Rotation paths and how fast each direction turns (deg/step):
Each turn is a multiple of 5 degrees from 10 to 175, or 0.
Each row of a path follows its step; steps can be skipped.
Rotation 1:
step 5: [-7,-26,2,9,21,-16,24,-12,4,-25,-1,24,-12,-10,30,3,25,-7,0,-2,-2,-1,-4,-4,-4,12,2,-23,-15,36,-33,-2,24,12,1,-29,-6,-62,0,-10,-12,6,19,26,-21,6,-13,-20,-9,5,33,-12,9,4,10,-10,5,0,-23,-7,36,-15,15,4,31,28,24,16,-17,44]
step 8: [18,24,2,-1,27,-55,9,36,27,40,-5,-6,-18,-10,-10,-19,24,-4,15,6,-18,-2,-2,15,-15,20,22,-11,-24,-1,-11,-5,33,14,-27,-8,8,8,-19,2,28,46,13,13,-3,14,-16,-15,14,13,12,7,16,-21,24,-12,2,-22,-15,-28,32,17,9,15,-8,0,-3,-27,-17,-10]
step 13: [-13,3,33,-38,8,18,4,22,1,19,2,-17,-9,-36,4,-7,3,-1,6,12,-11,-18,-50,-23,-3,41,8,-11,4,2,0,7,19,3,-26,-9,-11,27,7,15,-33,-21,23,-2,-30,24,-33,-32,-13,-10,8,-29,-44,-4,-8,-22,-7,21,-7,-9,-5,5,15,5,10,0,-20,4,-33,-10]
step 15: [18,35,18,-1,9,17,-21,18,13,7,-44,1,-8,4,12,-13,-14,-14,0,7,-50,-26,1,-14,-17,28,26,-6,-11,17,-11,11,34,21,-20,-13,22,-28,-1,-6,-5,10,18,13,5,-43,8,-3,6,-21,24,-13,10,-37,18,9,11,13,-12,-2,-27,30,31,12,4,-8,-20,-17,-20,10]
step 17: [-22,-17,0,-11,0,24,19,20,20,-3,-40,8,-12,16,6,-20,10,-10,2,-38,13,-23,15,-14,-12,6,16,40,-8,15,-19,7,45,-28,-9,-21,-25,-11,17,-21,-10,7,10,-16,16,-5,-14,-15,9,-28,-19,-30,-8,-7,16,23,-23,-24,-27,21,-13,-39,5,-2,19,-3,-27,10,-4,-17]
step 23: [-34,-3,-2,0,31,-1,11,-15,-18,4,-22,27,-3,-7,-4,-7,19,-24,26,6,14,-5,20,2,0,33,11,-14,16,-33,-7,-23,18,-8,-3,-32,-31,10,5,-15,-5,0,-5,29,15,3,-22,5,-18,5,-23,-18,18,-14,-18,-6,-27,25,-27,20,-65,8,19,17,32,13,-2,20,12,5]
step 24: [-33,25,4,-4,5,-23,-13,11,-26,-10,7,-8,-4,4,-11,-39,44,-35,-18,-33,7,10,-6,-9,-4,-7,36,6,12,43,15,36,14,-11,16,-24,-16,23,4,-20,-1,41,37,7,-19,-9,-19,-4,-5,-1,3,-5,13,12,1,20,-10,-20,-11,6,-5,-14,-29,11,15,19,0,4,2,-34]
step 27: [-4,8,2,14,-31,6,5,21,0,9,6,20,12,9,9,-6,14,-25,-3,-31,-5,-29,37,28,1,7,39,-18,2,-15,22,4,15,-60,-6,10,3,-5,-17,-13,8,18,-11,-8,4,-15,-15,11,10,-22,-25,-2,11,-8,35,-2,8,7,-1,-9,-29,58,-34,-17,-6,-1,16,9,-3,-27]
Directions:
[0,-6,-5,1,3,6,-2,0,0,1,-2,1,8,-5,-6,-2,1,-2,-6,-3,-4,1,-5,-4,8,2,4,-10,-1,-3,10,4,7,8,7,-2,-1,5,3,2,0,6,0,1,-1,8,-3,-5,5,-5,1,4,1,2,0,1,-9,1,4,3,0,11,3,-2,5,-12,10,-4,10,-4]
25
[0,-1,-8,-3,2,2,-1,-8,-2,-1,-8,-1,6,-2,-3,1,2,0,2,7,-7,1,3,5,5,2,-1,-7,0,8,6,2,-7,-8,2,-5,0,-1,-6,-3,-4,-6,-7,2,4,-1,-2,3,2,5,-2,5,-10,3,1,9,0,-11,-8,-4,-4,8,0,3,-4,-6,-8,3,-6,8]
90
[0,1,-6,-3,-5,4,2,-6,-8,7,1,-5,1,-1,1,3,-8,3,8,-3,4,-7,-3,-6,1,-1,3,2,9,-13,3,4,5,-5,6,-4,-4,1,-1,-2,6,3,-6,3,-3,6,-10,2,-2,-10,-1,-4,-2,-5,-4,-4,-1,-3,-3,-4,-1,-8,-10,7,-4,-2,-2,6,-3,2]
110
[-4,3,3,-6,2,-2,1,3,10,-5,1,-2,2,0,4,-3,2,-1,7,-3,5,-3,8,6,-1,-2,-7,2,-2,-3,-7,3,1,0,4,-5,-7,-1,8,-5,2,5,-7,9,-8,7,2,-6,9,6,-7,-2,-1,-9,5,7,-6,-4,-2,2,4,9,-7,-3,1,5,3,-2,0,5]
115
[-6,-1,5,-1,-5,8,-2,-10,-5,2,3,-7,4,0,6,4,-1,6,-3,-3,-14,5,-1,0,-6,-5,-3,-1,-1,8,0,-1,1,-1,-1,-2,4,-2,-8,-3,-5,2,10,12,-8,1,0,-2,-7,1,-4,2,-1,-2,-6,7,-3,0,0,3,9,-4,-6,-2,0,3,7,-1,4,-3]
170
Rotation 2:
step 1: [6,14,15,-1,24,21,-21,-1,6,-2,25,12,25,26,-23,-27,-21,-10,-31,17,-28,10,20,9,-18,32,-30,-11,0,7,-10,-20,13,-16,6,5,14,17,-20,-27,-11,1,-38,-10,-8,-41,7,23,5,43,5,-8,-25,5,7,-2,-18,4,22,-8,-36,31,23,0,-9,12,-29,11,31,14]
step 4: [-11,33,-3,-2,0,15,3,9,-7,33,13,25,22,-5,7,-11,-25,-12,-6,-2,5,9,-26,-14,17,10,-1,-16,11,-24,-25,2,45,20,-1,42,-13,-2,6,-4,4,-23,-16,-8,-18,-34,17,12,-24,13,-1,-7,-32,-12,31,17,-45,22,-25,8,-22,16,-26,11,-26,5,-15,30,35,11]
step 6: [-35,-7,-36,17,10,42,-15,-13,-22,-14,5,-15,39,25,1,2,-7,12,-9,-22,11,8,-2,32,12,-19,25,-14,-3,4,15,28,-12,3,-22,15,13,30,-20,8,12,29,-22,-17,7,-22,8,32,-21,34,18,-11,-31,4,-1,-5,-17,8,-32,3,4,25,26,-5,21,28,-5,4,28,-1]
step 12: [-43,38,22,-26,-5,42,3,-5,29,12,-8,7,5,-21,26,-14,1,17,15,-10,-6,4,-24,13,47,13,12,-13,32,-7,-22,4,2,9,-12,14,22,8,-11,-12,11,-14,16,-40,-6,-14,6,11,-17,-14,9,-44,0,36,13,3,-16,-2,12,16,18,-2,7,10,27,15,-25,-23,7,-18]
step 23: [11,15,6,-32,-24,33,-22,-9,-2,-2,14,-2,49,5,-13,3,13,-17,29,-20,-2,1,3,-8,30,16,8,-4,5,-16,2,14,35,8,-9,15,11,-14,-9,10,-6,-6,-18,11,-24,-14,-30,-3,30,6,26,23,-7,-40,-42,-10,-1,-28,27,-9,15,20,30,-10,21,-9,12,13,5,44]
step 24: [-3,15,-32,11,-13,18,-17,13,-3,-2,5,23,30,-4,25,9,5,-14,27,-6,0,-6,-37,37,15,23,8,30,-9,-38,31,16,-15,23,-6,16,33,16,-3,3,27,-6,16,-25,-1,-18,-3,1,16,-14,28,-8,0,-14,-24,7,6,-13,3,-17,38,-11,13,41,4,-12,5,9,19,46]
step 25: [1,29,-25,-30,26,14,-6,10,22,9,-2,51,1,-39,10,-10,-11,-4,9,30,17,8,-21,16,8,32,17,-3,16,-22,-26,23,-11,37,-6,26,1,31,-13,10,17,-17,-2,26,-7,-31,10,-5,-4,20,13,-4,19,-11,-13,2,-26,-11,-6,-42,10,-12,21,-6,1,-28,3,17,30,1]
step 27: [-9,7,-6,-16,4,7,5,13,9,-9,-9,3,36,3,-21,-1,-14,-11,-25,-11,-10,-14,40,23,-19,18,39,17,0,-25,15,2,11,1,-15,7,20,25,-19,13,50,23,-1,-18,-18,-5,-7,14,-17,7,23,1,-20,10,-52,21,14,-11,13,-36,45,23,22,-21,7,10,6,-9,4,25]
Directions:
[3,1,2,-3,-6,-3,6,3,1,-6,6,5,3,7,-12,1,6,2,0,1,2,-3,0,2,-1,-1,2,-2,2,-11,-3,9,0,-7,2,2,-4,3,-6,-1,-3,1,9,2,4,2,6,-4,-3,2,-9,4,-1,-5,5,4,-4,-12,7,-4,-2,-2,10,4,-4,9,1,4,-6,-6]
175
[-3,10,1,-2,-1,1,-1,-7,3,4,7,2,12,-3,0,-13,8,6,0,-3,-1,11,3,-3,0,5,-1,1,4,9,-4,6,1,7,-7,0,1,-1,-2,4,-3,-6,4,2,-1,1,4,0,-1,14,-3,5,2,5,2,1,-6,1,2,2,-7,1,-5,-6,1,-3,3,-5,2,-5]
135
[2,0,7,-9,-3,-6,12,2,3,-4,3,3,4,-1,6,2,5,-8,4,-1,-6,-3,2,4,-4,1,9,-2,-1,1,-1,5,-8,3,-2,-1,2,1,3,1,0,-8,-6,2,-3,-7,10,-1,16,-5,1,2,-1,0,-3,-2,13,-1,-2,-8,3,0,-2,-2,3,-3,6,1,2,-1]
10
[1,2,-11,-9,-2,4,1,-3,3,-3,2,-15,-5,0,6,4,-2,2,-2,-2,-5,-4,1,-4,8,3,-3,-2,10,11,2,1,0,4,4,3,0,2,-9,-3,-4,0,-2,-1,6,0,2,-4,-5,2,-11,3,-2,-5,2,2,9,-5,-2,0,11,0,3,-2,-8,-3,2,4,7,-4]
110
[2,4,-5,-3,6,4,5,-1,-2,-7,4,-5,2,7,7,-7,4,4,3,-1,4,1,5,6,0,-1,-6,6,-3,2,0,-1,6,-4,-5,1,-2,3,7,-4,-3,-9,-8,9,7,3,-1,0,-1,-5,5,-3,-6,-14,-5,1,-5,5,1,-5,-7,1,-3,11,-3,2,-1,7,0,1]
20
[1,-1,-1,7,2,6,1,-3,2,-1,-5,-3,6,-6,-3,4,-3,4,5,-1,-3,5,3,1,-2,1,7,4,1,0,-12,-3,0,2,5,8,10,-7,8,2,-2,-5,-1,0,0,18,-1,-3,3,1,6,-7,10,-2,1,-5,1,-10,3,-2,5,-3,6,3,-4,1,4,4,2,-2]
10
[-7,-5,4,6,-5,-6,3,-1,3,0,1,-2,9,0,-6,3,-4,10,-2,1,0,-6,17,0,3,3,0,-6,-5,7,7,-13,0,-6,5,0,-2,5,2,7,1,4,-3,4,-3,-3,-3,0,9,4,0,0,-4,-6,2,1,-6,-1,3,-3,1,2,5,-5,1,-1,0,0,9,-3]
85
Rotation 3:
step 0: [-15,27,-4,-17,-2,40,-15,13,26,45,11,-13,31,-2,44,-2,12,-19,-22,-22,10,6,19,-11,7,11,18,25,-49,54,-8,-12,-3,-25,36,-12,-20,34,-14,-21,12,2,-10,2,0,-11,-16,10,-9,33,-5,-13,17,18,-8,7,-8,-2,17,-23,-22,-7,16,-8,-3,-4,0,7,23,6]
step 5: [9,0,18,-11,4,23,6,22,-6,40,-27,58,33,-8,33,-31,4,-1,13,-26,-19,-28,17,-3,-13,-1,-18,19,-23,-17,-26,-1,-22,-16,28,35,-22,15,-19,0,10,2,1,1,-4,-5,7,-12,-15,26,15,-30,-4,12,32,4,1,11,-7,12,23,4,16,-18,-12,-13,40,39,3,-17]
step 11: [-4,8,10,7,-27,19,-29,34,-9,24,3,11,8,-24,6,9,38,-1,10,9,15,11,2,-10,36,-3,12,31,6,25,3,-21,-30,24,10,-19,-30,37,-7,12,-27,4,1,-16,18,-14,5,-17,-31,-17,1,-14,9,15,0,12,-27,6,-31,12,-48,-28,-21,-22,3,37,-15,-6,40,5]
step 13: [11,6,25,10,7,6,-21,-6,33,14,-19,-1,37,-7,0,23,3,-32,-27,0,-6,1,29,2,10,-21,12,-13,9,-2,6,3,-9,-50,4,37,13,32,-51,-6,-24,-20,-21,16,14,1,-11,-27,11,-29,-11,-18,-14,12,-5,8,-17,-7,-4,6,8,-14,-4,8,-17,-15,28,65,3,9]
step 22: [-29,-4,-17,21,-17,14,-26,26,11,-4,-29,23,16,-24,30,26,22,21,-3,-13,-4,-2,9,4,-3,14,-41,6,-25,-3,7,18,-17,45,-17,16,37,13,-7,22,19,5,-32,-36,22,-5,15,-4,-40,9,5,-1,47,-8,-13,18,11,1,-6,-4,-13,-21,-1,-27,7,10,-16,11,9,34]
step 24: [9,4,8,5,13,16,-11,-20,5,30,-6,10,-8,-5,-14,35,41,11,12,-16,18,-4,37,-8,19,9,-29,2,21,-35,-15,-20,-33,-13,19,5,4,1,-12,22,17,13,14,5,-3,-38,18,-36,18,-35,2,-8,-11,23,32,17,-15,23,-25,-6,-8,-27,9,13,-34,16,16,31,-34,20]
step 29: [0,10,-6,25,23,25,-4,34,8,8,-15,-14,-35,-32,7,35,54,-5,-18,-44,10,3,0,-2,31,22,-21,-6,-21,14,25,-10,-17,11,25,-28,-3,0,-15,-5,-25,34,-14,-10,7,18,-12,0,-1,-39,5,-5,22,20,-9,-9,-27,8,4,-10,-24,-25,-26,11,-8,26,26,16,10,-2]
step 30: [-24,-14,-5,-15,-12,1,-6,5,20,14,10,17,31,-35,-9,-15,26,15,-11,-57,-21,-14,3,-3,15,13,-19,12,-6,17,-32,16,10,-5,34,-9,14,-9,-27,-3,-1,-15,-17,15,-10,-9,-26,3,-26,-39,-18,-14,31,29,-11,12,-4,-4,40,11,-25,16,3,-34,7,46,-1,12,18,20]
Directions:
[3,-4,6,1,1,1,-9,-1,-2,4,-4,9,-7,4,1,-1,1,-7,-6,-2,0,-6,10,-5,1,4,0,-11,4,-4,5,-8,6,-2,-2,8,-4,-6,-1,6,4,-3,11,2,3,-5,2,3,3,-5,4,-2,-7,2,5,2,-4,3,6,-6,3,4,0,-2,0,-14,3,-2,5,-1]
95
[-2,-1,-10,-1,-1,3,-7,2,-1,1,-7,4,9,1,5,-2,-1,-5,11,-3,-3,-1,-3,3,8,0,10,8,-3,-3,-3,-3,0,3,-5,-5,-4,1,5,0,6,-1,0,-2,2,-7,-9,0,-4,9,6,-7,-10,-7,1,-5,-2,3,5,5,-5,0,1,-9,0,-2,-5,-7,1,-3]
70
[1,2,7,0,-6,9,-4,0,-5,1,2,2,3,5,5,1,-4,-1,4,-1,1,1,-6,4,-4,-9,6,1,1,-5,3,0,2,1,2,13,-4,6,2,-11,-12,-6,6,3,1,0,7,6,-3,1,-5,-7,1,-1,4,-3,0,0,-7,-6,-5,5,-4,2,7,6,-2,5,3,-12]
10
[2,2,2,7,7,3,-3,-5,4,5,2,3,-4,-2,-11,-11,3,7,1,5,-1,6,-1,-2,-1,-2,7,2,-5,-4,6,-5,-10,7,-7,8,3,4,-3,2,3,1,-1,-1,-8,5,-2,-8,-4,1,-4,-4,4,-1,1,6,0,-11,8,2,-2,4,-2,-8,3,-6,-2,4,0,-4]
125
[-8,-6,-5,-1,1,-1,-3,9,0,-2,5,5,-7,-3,-9,2,0,-2,-7,-1,-3,-1,-2,8,4,-10,5,-4,10,-4,-4,5,-8,4,3,-4,-9,1,-3,1,-2,-7,2,7,-1,6,-11,-2,-6,-8,1,-4,-1,-2,-3,1,-4,-2,-2,-1,2,-4,-5,2,-5,3,9,-3,5,-2]
20
[8,-13,2,1,-7,-5,1,1,-4,0,0,-5,-5,0,-6,-7,1,-8,1,-1,0,1,2,-1,9,-8,2,0,-3,8,7,0,0,-1,-3,7,-6,-4,3,-2,-9,-3,-1,-7,-2,-3,0,-7,3,0,-4,4,-10,-1,-3,1,-2,-3,-6,9,-6,1,9,1,1,5,2,2,1,11]
145
[1,7,0,3,3,-2,5,2,5,-3,-1,-5,7,5,-5,0,3,4,1,4,-1,5,3,6,-1,2,0,-5,2,-2,-5,-1,-2,-7,2,3,3,3,10,-7,3,-4,10,-2,3,-12,-4,-2,-6,-2,-11,0,-11,-4,5,0,-4,-5,2,1,4,1,-10,4,-7,-2,3,4,-8,8]
100
